[[138 118 142 127 108 118 141 123]
 [139 116 143 125 108 118 144 122]
 [146 126 146 145 106 122 131 125]
 [140 124 132 132 111 120 129 121]
 [145 126 146 145 107 121 129 124]
 [143 125 146 150 109 121 128 123]]
:
[[138 118 142 127 108 118 141 123]
 [146 126 146 145 106 122 131 125]
 [145 126 146 145 107 121 129 124]]

[[133 126 132]
 [105  98 118]
 [107  98 117]]
:
[[133 126 132]
 [107  98 117]]

[[124 131 123 126 130 121 135 122 124 133 129 128 131]
 [120 134 118 122 133 115 143 117 119 139 130 127 133]
 [117 142 113 122 134 112 153 108 119 142 126 124 141]
 [120 138 115 122 134 112 148 113 119 141 128 125 136]
 [121 136 118 123 132 116 143 115 121 137 127 126 135]]
:
[[124 131 123 126 130 121 135 122 124 133 129 128 131]
 [117 142 113 122 134 112 153 108 119 142 126 124 141]
 [121 136 118 123 132 116 143 115 121 137 127 126 135]]

[[128 127 128 128 127 128 129 127 128 128]
 [129 128 129 127 130 138 127 128 126 130]
 [129 128 125 128 130 131 129 142 123 129]
 [126 129 128 127 141 126 128 125 126 135]
 [128 128 128 128 128 128 128 129 128 128]
 [148 128 126 126 127 132  98 128 126 128]
 [128 131 141 127 127 131 126 127 127 129]
 [128 127 128 128 128 127 129 127 128 128]]
:
[[128 127 128 128 127 128 129 127 128 128]
 [129 128 125 128 130 131 129 142 123 129]
 [128 128 128 128 128 128 128 129 128 128]
 [128 131 141 127 127 131 126 127 127 129]]

[[127 126 132 125]
 [127 127 128 122]
 [136 133 102 133]
 [131 125 118 117]
 [132 128 118 130]]
:
[[127 126 132 125]
 [136 133 102 133]
 [132 128 118 130]]

[[128 129 127 106 148 131 129 129]
 [128 129 123 124 104 115 127 133]
 [125 128 128 126 124 127 131 131]]
:
[[128 129 127 106 148 131 129 129]
 [125 128 128 126 124 127 131 131]]

[[126 150 119 125  99 153 127 153]
 [108 103 156 140 100 149  99 110]
 [122 156 105 126 105 151 155 146]
 [139 151 132 129 105 106 157 101]
 [153 105 117 154 152 143 124 133]
 [104 138 142 117 147 156 125 103]
 [145 110 153 142 113 104 123 132]
 [123 146 123 106 105 156 112 113]
 [153 139 141 141 105 115 103 133]
 [154 111 117 151 106 147 133 112]]
:
[[126 150 119 125  99 153 127 153]
 [122 156 105 126 105 151 155 146]
 [153 105 117 154 152 143 124 133]
 [145 110 153 142 113 104 123 132]
 [153 139 141 141 105 115 103 133]]

[[148 135 130 122]
 [130 116 126 124]
 [137 149 138 117]
 [137 117 141 128]
 [132 115 115 127]
 [133 149 138 116]
 [120 129 123 147]
 [131 117 140 128]
 [143 120 137 126]
 [117 124 133 132]
 [147 139 131 121]
 [125 123 113 142]]
:
[[148 135 130 122]
 [137 149 138 117]
 [132 115 115 127]
 [120 129 123 147]
 [143 120 137 126]
 [147 139 131 121]]
---
[[127 129 139]
 [131 132 111]
 [119 116 132]
 [154 114 120]
 [136 138 111]
 [104 127 152]
 [133 151 142]
 [137 128 136]
 [135 148 136]
 [139 109 151]]
:
[[139 109 151]
 [135 148 136]
 [137 128 136]
 [133 151 142]
 [104 127 152]
 [136 138 111]
 [154 114 120]
 [119 116 132]
 [131 132 111]
 [127 129 139]]

[[123 122 117 136 137 118 137 135 129 105 134]
 [116 114 129 127 134 142 117 133 129 113 119]
 [122 130 133 125 113 116 136 115 113 132 125]
 [121 122 132 120 147 127 130 125 124 112 136]
 [138 124 126 125 135 134 146 117 143 119 139]
 [120 112 115 133 130 124 141 130 128 128 129]
 [128 124 129 149 144 128 122 115 124 144 131]]
:
[[128 124 129 149 144 128 122 115 124 144 131]
 [120 112 115 133 130 124 141 130 128 128 129]
 [138 124 126 125 135 134 146 117 143 119 139]
 [121 122 132 120 147 127 130 125 124 112 136]
 [122 130 133 125 113 116 136 115 113 132 125]
 [116 114 129 127 134 142 117 133 129 113 119]
 [123 122 117 136 137 118 137 135 129 105 134]]

[[139 144 143 141 144 141 146 145]
 [141 143 141 142 139 139 142 138]
 [140 143 140 140 138 137 139 142]
 [139 143 144 146 141 141 144 150]
 [142 144 144 141 144 146 145 151]]
:
[[142 144 144 141 144 146 145 151]
 [139 143 144 146 141 141 144 150]
 [140 143 140 140 138 137 139 142]
 [141 143 141 142 139 139 142 138]
 [139 144 143 141 144 141 146 145]]

[[138 124 133 134 126]
 [124 123 110 140 140]
 [134 129 134 127 137]
 [122 153 132 121 127]]
:
[[122 153 132 121 127]
 [134 129 134 127 137]
 [124 123 110 140 140]
 [138 124 133 134 126]]

[[126 143 128 116 143 123]
 [134 126 124 119 136 122]
 [138 126 127 115 123 135]
 [136 138 134  99 136 139]
 [130 120 124 135 134 121]
 [121 130 122 135 124 128]
 [117 143 130 127 114 136]
 [140 116 125 131 145 116]
 [129 134 137 128 124 136]
 [120 125 117 137 139 111]
 [130 129 119 104 131 127]
 [134 130 143 117 125 139]]
:
[[134 130 143 117 125 139]
 [130 129 119 104 131 127]
 [120 125 117 137 139 111]
 [129 134 137 128 124 136]
 [140 116 125 131 145 116]
 [117 143 130 127 114 136]
 [121 130 122 135 124 128]
 [130 120 124 135 134 121]
 [136 138 134  99 136 139]
 [138 126 127 115 123 135]
 [134 126 124 119 136 122]
 [126 143 128 116 143 123]]

[[137 131 113 119 137 137 132 119 149 148 129 135]
 [134 140 140 138 129 121 133 138 124 114 137 133]
 [127 124 148 151 120 119 118 106 111 130 121 131]
 [140 126 120 119 110 131 114 138 153 139 131 119]]
:
[[140 126 120 119 110 131 114 138 153 139 131 119]
 [127 124 148 151 120 119 118 106 111 130 121 131]
 [134 140 140 138 129 121 133 138 124 114 137 133]
 [137 131 113 119 137 137 132 119 149 148 129 135]]
---
[[152 106 122 113]
 [130 106 120 158]
 [125 103 136 101]
 [110 134  98 136]]
:
[[152 106]
 [130 106]]

[[112 126 122 112 123]
 [147 120 148 133 141]
 [119 123 146 151 120]
 [123 144 132 148 122]
 [146 139 132 105 119]]
:
[[112 126]
 [147 120]]

[[127 133 100 107]
 [126 148 115 105]]
:
[[127 133]
 [126 148]]

[[111 131 131 119]
 [147 131 118 120]
 [126 118 122 153]
 [132 121 116 140]
 [121 114 135 125]]
:
[[111 131]
 [147 131]]

[[129 135]
 [100 119]
 [139 138]
 [110 124]
 [111 127]]
:
[[129 135]
 [100 119]]

[[118 127 137 119 133]
 [123 121 139 113 124]
 [132 152 133 144 141]]
:
[[118 127]
 [123 121]]

[[142 129 106 144 155]
 [118 137 130 104 155]
 [135 120 102 116 144]]
:
[[142 129]
 [118 137]]

[[158 148 119 150 125]
 [134 144 155 131 135]]
:
[[158 148]
 [134 144]]
